One vector is turned by the same rotation once a step. Each row is the vector after some number of steps, and that number follows the row.
The counts run from 0 to 346.
[ -0.8  16.2  27.5  21.6  27.1  30.2  23.9   8.6   4.8   4.0  13.2  -6.8
 -21.5   7.1 -10.8  -2.1]
58
[ 16.3  -1.7 -35.9  27.1   1.5  21.3   7.9   3.4 -33.1  -1.7  -6.9  -6.3
  -1.8 -10.1   7.8 -12.8]
159
[-34.8 -19.8 -28.4   5.7 -23.5  17.7 -11.6  11.6  -4.5 -23.3  10.6  -5.4
  13.0   6.8  -4.0  -9.3]
144
[ -7.2  -6.2  -6.2  42.1  23.3   1.8  19.7   4.0 -36.1 -13.9  -8.7   0.7
 -14.6  -8.5   9.2 -13.6]
22
[ -3.2   2.6  -8.6 -15.9  -1.0   3.0 -25.4  18.0 -35.5   6.2  -6.3  23.2
 -32.8  -9.7   8.5 -10.8]
173
[ 14.4  12.8  29.0 -10.5   3.2  21.0 -21.3  12.5  14.8   9.9  -8.2   8.2
 -20.0   8.2  24.9 -24.4]
68
[-23.0   5.2  -2.3 -10.1   4.2   7.8 -28.7  23.9 -28.3  11.4   3.1  22.5
  -4.1  -8.1 -11.5  -9.2]
177
[ -1.0 -14.4 -20.1   8.9  -7.8  -9.3  13.4  -2.4   4.0  -0.8  23.9  12.0
  -9.4  10.6  -6.9  44.8]
270
[ 13.3   9.1  33.5  -6.9   7.4  17.7 -11.6  10.5  24.6   8.3  -4.1  -7.7
 -37.8   7.0  21.4 -15.1]
66
[-27.9 -30.6 -22.4  27.0 -17.1 -13.0 -21.5   2.8   2.9  -7.7   0.1 -23.8
  17.0   2.6   0.8   2.0]
287
[-27.5 -18.0 -26.9 -10.3 -10.7   1.7 -24.6  20.4 -27.0  -6.8   5.2  16.0
   9.2  11.0  -7.8   4.5]
2
[ 19.2  14.3   9.7  -6.5  39.6   8.0  10.2  24.6 -35.6   0.2 -20.5 -15.7
   8.2  12.8 -10.2 -13.6]
192
[  4.1   1.1  21.5  35.8  37.1   8.9  19.5  13.1 -11.1   2.2 -13.2   0.5
  -1.7   2.3  -0.5 -13.2]
197
[-41.7 -20.8 -18.3   6.4  -3.4  -8.5 -16.1  12.9 -20.2  -7.5   5.2 -11.9
  20.0   2.0 -19.4   5.2]
6
[-23.2 -21.5 -11.5   4.7  10.5 -21.0 -16.5   7.5 -23.9 -12.4  -2.4 -33.6
   6.9  -1.9 -21.3   5.7]
9
[  3.8   1.1  34.8   8.8  24.8 -13.0  -1.0   7.2   8.2   7.6 -12.2  -2.4
 -36.8  -9.6   9.7  -7.8]
203
[ 20.2   5.2 -40.0  12.8  -3.7  14.8   2.8  -3.3 -32.9  -6.2 -10.0 -18.6
   0.0 -12.4  12.4 -16.5]
157
[-47.6  -7.4   2.0   0.9   8.0  10.6 -11.5  11.3 -13.6 -18.1   0.7  -3.9
   6.9  -7.1 -22.0 -23.2]
320
[-39.8 -16.9 -23.3  -4.9  -7.6  -3.2 -20.1  19.7 -28.8  -6.3   4.0   9.1
  17.4   5.7 -13.4  -1.8]
3
[ 17.7   3.3  11.6 -15.2 -13.7  23.6  -0.2   0.9  36.1  -0.6  -2.9   2.5
 -21.5  24.3  30.2  -6.3]
242
[-11.0  13.9  12.9 -16.8   5.9   5.4 -19.7  10.1 -28.0  -5.7 -13.6  30.9
  -7.2 -23.3   7.3 -25.6]
35
[ -9.5 -17.6 -25.4   5.2 -18.5   0.6 -10.1  -6.7   0.4 -17.0   4.0 -50.7
  -3.8 -10.1  -7.5  -5.3]
150
[ -6.3  -1.9  -2.4  20.3 -22.3   8.4 -10.8  -6.6  49.2  13.0   5.9   2.0
  22.5  -8.1  14.9   5.0]
251
[  9.0  -2.5 -19.1  -5.1  -9.4 -25.7  -2.0 -23.9  23.8 -11.0 -17.6  -9.1
  22.4 -11.5  15.6   7.8]
117
[ 22.5  -5.6 -34.2  -4.5  -7.4   6.9  -1.4  -2.7 -25.9  -4.8 -13.5 -37.9
  -1.9 -12.2   6.7 -14.3]
155
[ 10.5 -11.7 -29.7   1.5  -2.2 -25.5 -11.5  -9.4 -15.3 -15.2 -26.5 -20.6
  11.3 -15.3  16.6  -2.8]
294
[ 13.1  -5.2 -36.0   5.0  -4.9 -25.7  -4.0   2.1 -21.2 -14.9 -30.8 -14.9
  16.2 -10.3  20.4  -3.3]
295
[ 26.3  24.0  13.6 -22.5  20.4  15.3  19.3  -2.2   8.8 -10.3  -3.9  11.6
  23.2  13.9 -12.1   5.0]
227
[ -4.4  -7.1 -30.6  34.6   5.6  -9.0  20.4  -5.7 -37.0  -7.4 -11.5  15.7
   0.6 -18.1   6.0   4.8]
301
[ -3.3  -9.1 -10.8  39.2  27.0   3.6  13.4   4.5 -38.4 -16.5  -6.1  -1.0
  -4.7  -7.3   2.2 -15.4]
21
[ -2.1  12.3  20.9 -27.4  12.5  -5.6  -7.9  -6.0  -2.5  -7.4  -4.7 -26.7
   3.5 -23.7 -41.2 -13.2]
46
[ -1.7  -9.4   2.1  -7.9  -6.8   1.2 -12.5  13.8  27.3 -15.5  -4.2  18.3
  16.5  41.6  26.0  -8.2]
105
[ 16.1   8.6   6.8 -10.5  34.7  -1.5  -7.4  23.9 -25.6  -3.8 -15.2 -25.5
   9.4   4.5 -14.9  -5.5]
190
[ -5.9  -4.0 -19.3  34.4  -3.0  15.7  13.4  -0.4 -34.0   9.5   7.4  -6.0
 -22.3 -25.3  -4.1   3.9]
163
[-11.2 -13.6 -15.2 -19.5 -19.9 -10.6   1.7 -15.5   2.2 -15.8   5.9  16.7
 -34.2  -3.3   2.3  18.7]
134
[-10.0  -8.4 -12.2 -22.5  -7.7 -21.3  -0.4  -1.9 -28.1 -20.5  -7.0  16.3
 -41.3 -16.2  -5.0   4.3]
310
[-22.2   9.2   9.7  -8.8   5.2   4.9 -21.5   4.8 -23.8  -4.5  -6.2  32.5
  -2.9 -24.3  -1.1 -34.2]
36
[  7.2  -2.7  17.5  -2.4   2.0   9.6  22.2  -3.8  41.0  -9.3  14.9  -9.2
 -24.7  21.7   3.3  11.9]
237
[  8.4  17.9  25.6  -6.2  -2.0  27.1 -20.4  19.1  24.2  23.8   0.7  21.6
   9.6   4.0  20.4 -20.6]
71
[-24.8  17.3  34.6  -1.4  12.3  -6.1  -7.6  -5.4  31.4   5.6   0.4  12.1
  13.8 -27.1 -17.3  -2.3]
217
[  6.5 -11.7  -1.2  -5.5 -14.7   0.0 -11.2  15.7  25.6 -13.8  -6.0  13.7
   8.2  38.4  28.8   2.2]
104
[-25.7 -21.1 -23.8   8.8 -23.7   5.3 -11.2  -0.9  -1.9 -15.5   1.5 -41.8
   0.2  -8.8 -15.0 -11.6]
148
[  9.7  15.6  19.2  -6.1   4.4 -12.3 -10.1 -10.3  30.5  28.4  -4.8  -9.9
  20.9 -14.5 -11.3  14.9]
80
[ -7.7  -4.1   8.2   2.9   6.2 -16.8  -7.1  -1.8 -16.5  -6.2 -15.5   1.5
 -51.6 -20.3   7.9 -15.4]
29
[ 10.0 -16.8 -28.3   2.8  -6.7 -28.8 -11.0  -2.8  -7.5 -10.9 -28.4 -25.0
   9.5 -13.2  15.4  -1.6]
293
[  1.8   3.3   2.0 -11.9   5.5   1.7  -7.9  -0.5 -16.2 -15.2  -9.4 -49.7
  -3.6 -13.3 -24.6 -28.5]
327
[  9.8  -1.8 -31.2  24.8  -2.4  18.9  13.3  -1.0 -36.0   3.3  -2.2 -11.9
  -8.0 -24.5   3.5  -6.7]
160
[ -6.1   0.8  -5.9   0.3  -5.2  -8.4 -11.5  -4.4 -28.5  19.8   1.7  -4.7
 -49.7 -24.9   1.2  13.5]
168
[ 30.4  16.9  10.8 -28.2   6.9 -12.1 -10.6   0.6  18.2  24.9  -7.5 -10.3
  14.9 -11.0 -10.2  18.8]
83
[ -9.9 -12.7 -32.4 -32.7 -30.9  -1.5  -6.5  -1.4 -10.9 -24.8  -0.4  18.1
 -22.7   9.9   1.1   5.5]
137
[ -9.1  -7.7 -22.9  18.6 -20.2  -8.5  24.7 -20.3   0.4  -6.3  11.5  30.3
  -7.8 -12.7  -4.2  33.0]
129
[ 21.1  -3.2 -25.4  -6.4 -11.4 -25.4   7.7 -21.3   8.9  -9.6 -25.2  -2.0
  27.1 -11.9  19.6   7.9]
119
[-13.1 -12.6 -10.9   3.3   2.9 -20.0  12.2  -8.0 -23.5  -9.8  -1.4  14.5
 -40.5 -23.0 -11.4  21.8]
307
[ -7.8  13.2  24.8  11.7  -0.1   1.3 -16.0  -5.2  36.4  35.1  -1.0  -3.8
  22.6 -16.4  -7.4   3.2]
77
[ 18.7   5.5   9.2 -15.1 -23.3  15.7  -8.7   2.8  32.6  -7.0  -6.7   8.6
 -17.0  20.5  34.5 -11.9]
243
[  4.2  14.1  22.2  21.7  29.7  35.8  27.8   5.1  -0.5  -1.7  12.6  -1.0
  -6.7  10.4 -11.6  -6.5]
57
[ 14.7  23.9  12.2  -3.1  16.3  25.8  35.3  -5.1  15.3 -10.9  15.3  16.1
  17.0  29.1 -18.8   7.5]
230
[  4.0   1.2  21.0   8.0   2.7   8.6  26.1  -4.3  39.0  -6.5  22.4  -9.6
 -19.1  14.0  -7.1  13.8]
236
[ -1.3  -9.0  10.8   7.5   7.7  -8.3  13.2   4.2  29.7   1.4  19.0   1.7
 -18.6  32.1  -4.1  36.1]
96
[  9.8 -10.7 -38.1  23.3   6.3  -4.2  11.9  -7.2 -33.0 -10.0 -16.6  14.2
  13.5 -14.6  14.5   2.6]
299
[ 2.6  3.0  1.2 11.5 13.2  0.4 27.2  7.5 26.7 10.8 19.1 15.2  4.3 27.8
 -9.0 35.9]
93
[  3.3  12.5  34.3 -13.4  18.0  -0.9 -12.0  13.1   3.0   1.1 -18.3  27.8
 -18.5  -8.6  22.3 -20.6]
208
[ -9.7  -3.4  -6.3 -35.3  -8.5  -2.8 -20.8  12.1 -33.3 -23.2  -9.9  25.0
 -29.1  -5.6  -7.1  -6.1]
313
[ -9.4 -14.8  -1.7   4.6 -10.8   4.8 -14.2  12.8  29.7 -16.5  -4.0  14.1
  30.1  30.8  19.8 -10.3]
107
[ 12.8   2.3 -15.5  10.2  20.4  -1.1  16.7  13.6 -45.8 -16.1 -16.7  -6.1
   1.8   2.1   7.6 -17.2]
18
[ 14.7  23.3   0.9  21.3  18.9  31.2   7.9   2.3 -27.0 -10.2  -5.8 -11.1
   0.4  -9.4   2.3 -29.1]
334
[  2.2   7.9  16.1  11.8   8.8  21.1  37.0 -12.5  29.5  -8.0  20.6  -4.4
  -7.2  19.2  -7.5  16.1]
234
[ 17.0  -7.9 -21.4  -3.3  16.1 -11.3   1.1   5.3 -35.6 -20.2 -20.1 -30.3
  -1.3  -1.0  -2.6 -12.2]
15
[ -1.2   3.3  -8.9 -12.1  -4.5  -5.0 -19.7   5.2 -30.8  16.4  -6.7  -0.4
 -48.2 -26.2   4.5   2.2]
170
[  6.3   3.8 -10.1   0.6 -23.1  -8.8 -12.0 -25.1  41.8  12.8  -2.6 -14.2
  21.0 -13.8   2.1  17.8]
255
[ 24.5  25.3  23.6 -35.4  16.9  -0.5   4.9 -12.3  17.4 -11.9  -6.6  -4.0
  19.3  -7.0 -20.8   0.9]
224
[-18.5  18.2  34.4   4.7  17.3   8.2 -17.0   3.2  17.1   7.1  -6.5  34.3
  20.0 -15.2   5.1 -19.5]
213
[ 23.0   1.7 -34.5   1.6  -5.4 -11.5  16.5 -18.9  -0.3  -8.8 -17.6  17.4
  25.0  -3.1  17.6   4.4]
122
[-33.5  10.8  15.9   1.5   6.7   7.1 -12.7  -0.6  -6.3   1.0  -1.8   3.9
  11.1 -27.9 -31.9 -18.2]
41
[ 35.4  25.4   1.2 -11.9  12.8   3.2  13.2   5.3  10.5  13.0   1.1   8.9
  28.4  17.3  -4.7  25.0]
87
[ -4.5 -16.7 -21.2   2.8 -10.4 -10.4  17.1  -7.2  10.3   7.4  20.7   6.7
 -17.8  18.8  -5.7  47.4]
271
[-14.5  16.8  32.0  -3.0  10.5   9.9 -17.4   7.4  12.0   1.9 -16.3  37.1
   9.7 -10.6   4.6 -25.0]
212
[-33.5 -32.5 -23.6  20.3 -19.1  -0.4 -14.9  10.9   1.8  -4.6   0.7  -1.6
  19.4  18.6   9.1  -7.6]
284
[ 15.6  -1.7 -21.9  -2.8 -10.2 -30.7  -2.1 -26.1  18.3 -12.8 -22.4 -10.8
  22.5  -8.1  17.7  11.4]
118
[ 18.0   6.6   4.2 -11.3  13.0  13.4   0.0   1.7 -24.5 -16.3 -20.0 -39.7
  -2.1 -12.9 -17.9 -22.9]
329
[ 13.2  -2.7 -37.1   7.6   4.0 -11.8   1.0  -7.4 -27.8 -13.7 -28.8  -9.9
  16.1  -8.6  12.6  -6.7]
296
[-27.6   7.7  21.1  -6.2  11.7  -0.2 -15.9  -3.5  -4.2   2.7   0.3 -14.3
  10.8 -29.5 -44.6  -7.4]
43
[ 25.6   3.7 -15.7 -12.5 -25.3  -7.6 -11.0 -14.4  33.8  13.0  -9.2  -8.4
  23.4 -11.0   3.0  24.7]
257
[ 13.1  -4.9  18.9  -2.8   2.5   7.7  16.3  -8.9  42.2  -9.2   5.6  -6.5
 -30.6  19.7   9.4   8.4]
238
[-33.8  -4.2  11.2  -1.6  11.9   0.5 -25.1  16.6 -22.7  11.2   8.0  -7.2
   5.7 -12.2 -31.5  -1.9]
181
[-38.1  11.2  15.0  -0.4  11.9   4.8 -17.9  -5.0  -7.5  -1.2   2.0  15.9
  11.9 -28.8 -30.8 -25.0]
40
[ 10.6  17.1  15.7 -25.4  15.1  -0.8   3.5  -0.9 -11.0 -10.2  -5.6 -22.2
  -0.6 -22.3 -39.8  -3.4]
47
[-25.1  -3.8  -7.1 -20.6  -2.0   6.4 -17.3  13.5 -33.9 -24.9  -3.9  23.1
 -13.2   2.8  -8.9 -14.5]
315
[-16.7   8.2  11.0 -11.7   0.8   2.9 -24.1   5.9 -18.0  -8.5 -18.6  27.6
 -21.6 -14.2   5.4 -23.9]
34
[-35.0 -23.8 -21.8   8.4  -3.5  -2.0 -20.2  17.5 -20.9  -6.6   1.9  -3.5
  19.4   5.6 -22.9  -2.5]
5
[ 20.1  25.6  16.2  -7.6  24.2  28.8  23.7  10.9 -17.3  -3.8   0.4  -6.3
   5.0   8.5 -25.0 -18.9]
53
[ -5.0  -1.0 -10.9  30.9   1.4   8.9   7.1  -4.8 -26.3  14.9   3.7  -0.9
 -29.4 -25.7  -2.8   5.9]
164
[-29.7  -4.9  15.4   3.9   8.5  -2.5 -22.2  17.2 -18.9   7.7  11.2 -19.9
   9.1 -16.5 -39.3  -2.1]
182
[-26.1  20.0  31.3   0.7  13.0  -0.3 -10.0  -0.6  21.9   8.3  -3.2  15.1
  23.5 -15.7 -19.7 -11.1]
216
[ 15.1   1.7   9.4 -14.7  29.8  -6.9  -8.7  19.4 -23.1  -5.2 -14.1 -32.8
  12.0   4.1 -19.4 -10.3]
189
[ 13.7   6.3  -0.9 -13.4   5.9   5.8  -7.4  -0.8 -15.8 -19.7 -16.6 -46.8
  -4.9 -13.1 -16.7 -22.4]
328
[ 14.4  26.3  25.6 -34.6  16.7 -13.7   6.3 -13.7  22.2 -10.7 -10.2  -4.1
  17.7  -3.4 -20.8   7.6]
223
[  4.3  15.1  12.3  35.3  22.7  22.9  13.7   1.7 -12.1   5.6   2.9 -10.0
 -24.0 -22.8  -4.7 -13.8]
338
[  1.1  10.6  28.9  20.1  24.2  26.0   9.7   4.5  13.5   3.9   9.1 -13.4
 -28.8   8.4  -7.1  -4.9]
60
[ -3.2 -18.5 -20.3   3.2 -14.5   3.0  -7.5  -9.8  -5.7 -13.3  -6.5 -46.8
  -0.8 -14.0  -5.8 -12.3]
151
[ -5.7 -10.7 -25.9  34.9   8.1  -8.3  18.9 -11.2 -27.1  -7.1  -7.4  17.9
  -1.1 -17.6   1.1   9.8]
302
[  7.9   8.5  34.3   0.5   8.4  15.4   6.7   6.4  21.8   8.2   6.6 -14.1
 -44.5   3.9  -0.3  -3.0]
63
[-10.6 -12.1 -22.0  -6.7 -18.3 -11.2  16.5 -22.7   5.7 -14.7   8.7  14.8
 -24.3  -5.2  -4.6  29.8]
132
[ -7.5 -14.9 -26.5 -33.2 -28.7   0.4  -7.6   9.1  -6.5 -31.3   4.6  19.1
 -10.7  14.7   3.9   3.0]
138
[ -2.0 -21.2 -22.0 -22.2 -17.5  -5.8  -1.5  14.7   2.7  -9.5   7.8   4.4
 -23.7  27.7  17.8  22.3]
276
[ -4.5  -2.5  -4.9  -8.1  -3.4  -8.4 -13.7   2.1 -26.1  16.8  -2.8   0.8
 -49.8 -26.0  -1.9   8.6]
169
[  2.4 -27.6 -20.3 -18.0 -13.3 -11.7  -3.6   9.3   3.9  -4.8   8.0  -0.4
 -26.4  31.4  15.6  30.9]
275
[ 17.3   6.1  33.1  -7.3   7.3  13.3  -0.2  10.1  21.1   8.5  -3.9 -19.5
 -40.4  -1.3   7.5  -9.9]
64
[ 28.4  28.7  21.5 -31.1  18.4  -1.9  13.1  -9.8  10.1 -12.7  -9.9  -2.3
  21.4   8.3 -17.7   0.7]
225
[ 7.8  0.5  4.1  9.9 15.9  5.7 21.4  7.5 15.3 11.9 13.6 18.7 15.4 24.4
 -7.5 37.0]
92
[ 14.5  17.8  25.7 -12.3   1.5  18.7 -12.0  12.7  18.5   8.5  -5.3   1.2
 -28.5   5.5  18.9 -22.4]
67
[ 16.8  12.6  -0.8   5.9  18.7  28.4  10.1   4.0 -34.1  -7.3 -14.8 -17.8
   3.0  -7.6  -5.7 -28.2]
333
[ 25.3  17.8  17.7 -20.2   7.1 -18.2  -4.0  -2.5  23.3  27.9  -8.3 -12.3
  26.8 -11.1  -6.4  18.8]
82
[-38.2 -12.9 -17.2   5.6  -8.6  -7.3 -19.7  21.7 -24.0  -9.8   9.5   3.5
  15.9   8.9 -11.6   1.3]
4
[ -3.5  -0.2  29.8  30.2  30.2  -3.8  15.6   5.4  -2.8   4.8  -3.3  -7.5
 -28.4  -5.9   0.6  -1.6]
200
[ -9.6  20.4  28.6  -1.2  12.9   5.2 -19.4   6.4  12.3   1.3 -14.1  33.8
   7.4  -8.9  12.6 -24.7]
211
[ -4.8  17.0  20.9  11.9   0.3  20.7 -26.4  12.6  30.4  21.8  -2.8  17.0
  19.5  -1.7   9.9 -17.2]
73
[ 17.0  -1.0 -43.1  10.5  -2.9 -13.1   0.5  -7.1 -32.7 -12.3 -28.6   7.3
  17.9 -15.1  15.6  -3.7]
297
[  1.5  21.6  32.7  -4.9   9.9   0.2 -15.8  14.2   5.3  -0.6 -14.1  37.8
   1.3  -7.6  16.7 -22.7]
210
[ 16.8  25.7  15.3  -0.5  27.0  30.0  23.8  10.0 -16.6  -5.1   4.9  -3.7
   1.5  10.1 -25.1 -13.3]
54
[ 16.4   2.2  18.3 -11.3  -8.1  13.7   3.8   1.0  38.1  -9.7   4.6  -4.6
 -27.0  18.6  20.3  -1.4]
240
[ 10.7  19.3  23.0 -33.6  16.8 -17.8   3.4 -11.9  26.0  -1.6 -13.5  -9.0
  16.5  -8.9 -22.4   7.2]
222
[-23.8 -27.3 -16.8  -0.8   3.5 -22.0 -10.0   5.9 -14.5 -21.9  -7.5 -43.2
   6.5  -4.5 -24.6  -1.3]
10
[  3.7 -14.0 -16.4  -5.7   7.8 -15.2  -4.5   8.5 -30.4 -13.9 -17.3 -40.1
  -0.4  -4.7  -9.4  -9.8]
13
[-33.4 -32.3 -20.7  26.5 -10.7  -7.1 -15.2  14.4  11.4  -7.7   3.4 -17.4
  20.8   8.4   2.7  -3.4]
286
[ 34.6   9.9 -26.3 -21.9 -19.1  -4.4   2.7 -15.5  21.5   8.8  -6.7  -6.0
  23.8  -8.4   9.3  17.2]
259
[ 11.7  17.5  25.1 -10.9  -1.7  24.8 -14.5  15.9  15.9  17.0  -5.7  14.6
  -8.1   4.4  26.4 -29.0]
69
[ 16.8  10.3  38.1  -5.0   3.3  17.9  -6.4   7.5  22.5   9.6  -1.5 -14.1
 -42.5   0.8  12.5 -14.1]
65
[ 13.6  -2.3 -27.5  14.3  -2.1   9.1  24.0  -7.1   0.4   5.0  16.9  25.4
  18.6   8.6  -9.4  41.1]
266
[ -7.1  -5.2 -15.3  29.4   3.8   4.2   8.8  -2.3 -26.1  16.0   1.4  -6.1
 -35.5 -33.0   3.0   8.7]
165
[-36.2   5.1  -3.6  -4.4   5.1  12.2 -24.1  30.1 -25.2  13.9   6.2  13.1
   7.3  -8.9 -16.3 -16.5]
178
[ -7.0  -1.0   9.9  -9.6   4.1  -5.1 -10.6   2.3 -13.2 -19.0  -7.6 -41.4
  -5.7 -13.5 -27.7 -24.9]
326
[ 35.9   6.6 -35.7 -12.3 -12.2   2.4   7.8  -7.0   2.0  14.2  -5.5  13.3
  28.7   1.0   6.4  27.3]
262
[  1.9 -22.3 -22.1 -10.2 -12.3  -9.6   4.9  -1.9   4.6  -1.9  17.0  -3.2
 -26.8  21.9   6.2  40.8]
273
[  1.2   0.1  12.0 -15.9  21.7 -15.8 -11.9  16.1 -20.8   3.7 -12.2 -34.3
  -0.6  -2.0 -29.7  -6.8]
187
[ 22.0  12.1  -2.2  -6.5  12.4  18.4   3.0   5.6 -26.3 -10.7 -18.4 -31.9
   2.4  -4.5  -5.7 -26.3]
331
[  5.8  -3.1 -32.8  16.3  -8.9   3.7  21.8  -7.1   7.3  13.3  20.5  19.4
  12.0  12.7  -3.9  42.5]
267
[ -7.5  -3.9 -28.9  18.0  -9.8  -2.5  28.8 -22.5  -0.1  -9.8   8.4  28.2
   0.4  -8.1  -0.2  26.6]
128
